Each row has a name. Each question is about the rows just above it. Places in a row count from 0.

z876: [-12, 15, 28, 4, -27, 31, -16, -5, 23, -15, -30, -26, 13, -6, -25, -22, -34, -14, 10, -26, 0, 11, -8, 18, -33, -20, -28, 14, -14, 18, 6, 26, 10, 8, 15, -13, -1, -38, -36, -50, 0, 7, 30, -23, 89, 0, -4, -16, -3, 68, 69, -23, 7, 23, 25, 32, -7, 3]
z888: [-14, -58, -2, -9, 34, 16, -21, -2, 4, -60, -31, -18, 8, -4, -66, -3, -28, -9, 14, -59, 75, 21, -12, 24, -26, 6, -21, 48, -14, -86, 23, -7, 28, 10, -11, 41, 27, 25, 20, -14, -42, 12, -23, 16, 3, 8, 19, -6, 15, 19, 22, -19, -5, -33, 0, 37, -11, -33]
z778: [-21, 6, 61, 10, -39, 34, -26, -9, 7, -21, -14, -9, -55, 4, 39, 10, -87, 51, -36, -44, 4, 21, -12, 29, -25, 19, -50, -29, -18, 47, -2, 1, -7, -9, 10, 7, 1, -44, 5, -8, 30, -24, -28, -65, 19, -20, -12, 2, -5, 5, 15, -20, 5, 7, 29, 41, 7, 16]
z225: [-34, 20, 8, -56, 0, 24, -12, -17, 25, -7, 46, -1, 5, 8, -22, -9, -20, 3, 14, -62, -1, 19, 26, 8, -32, -31, -54, -30, -18, 48, 2, -8, -6, 6, 73, -25, 0, -29, 1, -79, 3, 63, 8, 5, 7, -7, -43, 18, -24, -28, -16, -31, 6, 8, 9, 32, 1, 2]
Where does [-21, 6, 61, 10, -39, 34, -26, -9, 7, -21, -14, -9, -55, 4, 39, 10, -87, 51, -36, -44, 4, 21, -12, 29, -25, 19, -50, -29, -18, 47, -2, 1, -7, -9, 10, 7, 1, -44, 5, -8, 30, -24, -28, -65, 19, -20, -12, 2, -5, 5, 15, -20, 5, 8, 29, 41, 7, 16] differ from z778, and what was there?
53, [7]
One entry of z888 was changed: [-14, -58, -2, -9, 33, 16, -21, -2, 4, -60, -31, -18, 8, -4, -66, -3, -28, -9, 14, -59, 75, 21, -12, 24, -26, 6, -21, 48, -14, -86, 23, -7, 28, 10, -11, 41, 27, 25, 20, -14, -42, 12, -23, 16, 3, 8, 19, -6, 15, 19, 22, -19, -5, -33, 0, 37, -11, -33]. Where, and from what?
4, [34]

